In the data rows, the value 128 means zero.
Some points, one per row:
[122 144 100  79 203 132  49 160 188 120 121  77 158 157  75 130  76 198 136 148]
[107 156 102 106  94 113 176 112 101  91 110 135 133 143 139 132 136  91 141  86]
[ 73 171  98  67 141 149 151  77 137  44  65  96 103 179  83 128 166 116 175 124]
[105 130 136  76 137 192 117 161 162 129 104 135  42 150  75  98 154 126 136 206]
[142 187 111 114  85 114 124  98 131 137 104 147 140 134 142 180 115 163 139 116]
[146 129 134 140 122 110  93 164 152 123 112 118 118 126  94 102 127 147 111 118]
[172 159 138 166 151 104 157 108 135 135 121  90 132 112 165 151 160 110  91  98]
[161 134  90 140 144 101 125 112 133 125 113 130 115 117 140 161 116  95 158  99]
[147 153  90 176  65 108 158 112  83 137 136 159 108 146 168 174 145 149 113  84]
[136 176  90  85 227 108 118 134 217 111 150  59 146 142  44 109 146 123 177 161]
[160 143 151 164  70  94 170 108  72 128 137 151 151 112 183 150 135  98 132 136]
[118 185  98 103  88 169 131 108 148 132  93 162  76 137 119 160 194 142 176 201]
[158 148  83  67 188 122 113 140 187 107 134 111 158 109  83 117 113 111 155  72]
[181 195  96 121  80 110 145  76 114  88 114  94 101 150 144 179 113 119 146 142]
[139  99 144 192  11 139 134  93  70 180 169 193 153  79 166 151  97 129 103 109]
[175 142  82  99 171 170 113 128 205 141 117  91 104 122 146 139 116 150 137 152]
[ 80 141  85 115 161 109 136 139 142 136  92 145 153 164 106 157 118 165 120 105]
[119 185  74 110 154 119  85 146 147 107 110 114  58 187 135 120 159 163 152 179]
[111 161 112 111 101 101 158 123 140 103  89 108 102 148 108  97 144  87 149 107]
[125 126 135  82 117 134 121 127 149  87 121  97  97 153  90  73 126 101 150 109]
[111  21 255 159 165 155 134 177 159 123 132 137 105  87 113  20 102  80  87 148]
[100 187  62  98 156 168  74 104 146 125 116 117 123 128  88 141 103 182 198 157]
[120 127 180 172  76  97 168  84  48 104 112 149 152 168 160 150 147 132  76 122]
[145 131  99  83 168 152 100 130 147 149 157 113 163 148  83 134 113 131 193 122]
[169 215  89  88 132 128  62  78 194  71 116  87 127 160  66 151  89 156 197 145]
[129 118 156 173  92  91 186 112  74 125 154 122 158 109 182 162 136 102  66  42]
[104 159 109 109 104 130 125 104 101 110 151 140 201 135 119 143 130 158 159 115]
[154  42 217 184 162 168 138 173 138 164 171 142 146  62 135  77  97  90  68 146]
[ 95 123 159 111  42 112 165 105  82 124 141 163 100 147 133 129 128 133 136 124]
[166 169  95 148 103  97 140  97 102 134 145 112 155 122 123 170  83 180 152 122]
Then 24 other points, each followed by its number:
[111  75 166 125 114 152 124 141 106 133 147 152 156 106 118 100 118 109 116 141] 0
[124  45 244 155 160 206 116 196 122 130 136 144 115  68 141  81  98  85  89 164] 1
[ 86 126 102  84 144 104 122 132 155 109 101 103 103 183  54  89 226 112 170 124] 2
[106 134 110 128  91 175 117 113 134 109 126 126 118 161 129 142 123 153 151 135] 3
[133 133 132  68 126 118 145 127 138  90 144  98 110 139 115 116 122  90 158 101] 4
[105 147 147 156 133  86 189 109  58 100 112 107 110 150 145 131 158 112  80 116] 5
[152  52 255 208 241 130 131 226 169 135 180 105 112  76 151  41  85  58  47 180] 6
[123 188  74 116 145 114 120  90 114 105 115 117 194 150 135 153 120 168 114  86] 7
[147 156 108 164  91 107 122 112 112 137 113 153 136 129 141 159 120 145 156 159] 8
[127 169 100 119 157  81 131 120 178 127 100 108  89 152 123 121 166 131 105 140] 9
[132 109 153 143 142 148 148 126 124 128 113 138 121 104 140 112 115 114 125 113] 10
[144   8 233 219 165 166 151 203 131 144 168 127 137  50 178  58 103  75  37 113] 11
[ 80  79 161 153  43 109 184  99  41 117 102 178 120 165 180 180 145 135  56  55] 12
[151  32 220 163 171 139 113 219 167 142 164 111  94  46 104  29 105  48  73 140] 13
[138 165  61 131  60 105  87  85 117 110 119 134 113 157 157 171 138 176 134 123] 14
[108 139  92 120 111 129 140 122 100 114 105 106  57 141 154 109 155 125 136 135] 15
[111 133 124 153  62  66 159 104  70 125 129 163 119 150 156 166 159 132 122 103] 16
[116 183 100  92 134 121 105 130 137 120  85 139  61 186 121 137 147 148 140 154] 17
[ 96 152 141  84 123 124 131 117 117 115  76 124  83 166  82 126 123 135 178  94] 18
[161  27 255 164 181 178 131 206 144 123 160  99 107  52 130  55  80  57  66 171] 19
[161 139  74 131 140 152 127 123 142 123 129 119 114 105 145 145  67 130 178 111] 20
[102 124  97  92 162 146 116 142 174 102 122 121 142 153 109 116  79 153 158 115] 21
[182 209 110 109 141 127  92 115 181 136 123  91 157 141 102 155 130 141 176 167] 22
[148 173  44  74 168  51 111  78 189  97  96  79 142 166 119 129 171 124 132  98] 23
Which two of these numbered points are nearest to each point below, looking only along the 8 directions in which the first points spread most? Their numbers follow each, nearest first.
[120  52 217 170 117 172 122 193 123 153 157 133 110  72 142  58 142  94  87 156] > 1 19
[125   0 235 175 163 148 139 207 153 183 199 128 144  66 166  60 106 100  22 128] > 11 1
[155 178  34  54 187 131 119  95 180 135  89 101 150 135  94 177  89 164 176  84] > 23 22
[125  72 125 151  51 133 149 106  24 183 139 201 115 114 161 137 159 107 137 114] > 16 12
[ 87 169  31 101 178 118 151  74 119 140 120 117 189 141 139 172 148 128 145  97] > 7 23
[140  21 223 162 147 136 117 221 137 167 168 152  79  75 101  50 103 101  88 142] > 1 13
[153 154 124  92 148 144 117 100 172 119 110 102 142 150 137 163 101 147 142 125] > 22 20
[ 70 152 103  56 153 149  98 121 120  82  89 110 131 178  84 129 151 156 181 151] > 2 18
[167  98 138 174  72  88 154 168 119 181 132 166  73  93 189 132 140 100  92 118] > 10 16
[105  81 154 202 108  31 193 107  46 109 146 126 171 141 177 123 110 126  68  32] > 12 5
[129 166 112  83 109 117  68 127 181 124  84 107  77 193 106 154 158 153 158 178] > 17 9
[151  82 145 191  78  87 147 145  61 191  77 189  82  90 186 139 109 112  68  85] > 12 16
[106  31 255 215 182 172 132 203 147 150 160 123  98  99 118   1 155  66  17 216] > 19 6
[138  64 232 187 178 162 140 197 157 149 179 125 146  44 162  52 112  77  60 184] > 19 1
[164 142 120  97 109 120 143 110 157 123 141 138 145  90 140 135  93 133 169 117] > 20 8
[120 145  65 128 129 126 105 114 124 103 128 116 178 162  90 117 168 160 165 113] > 7 21
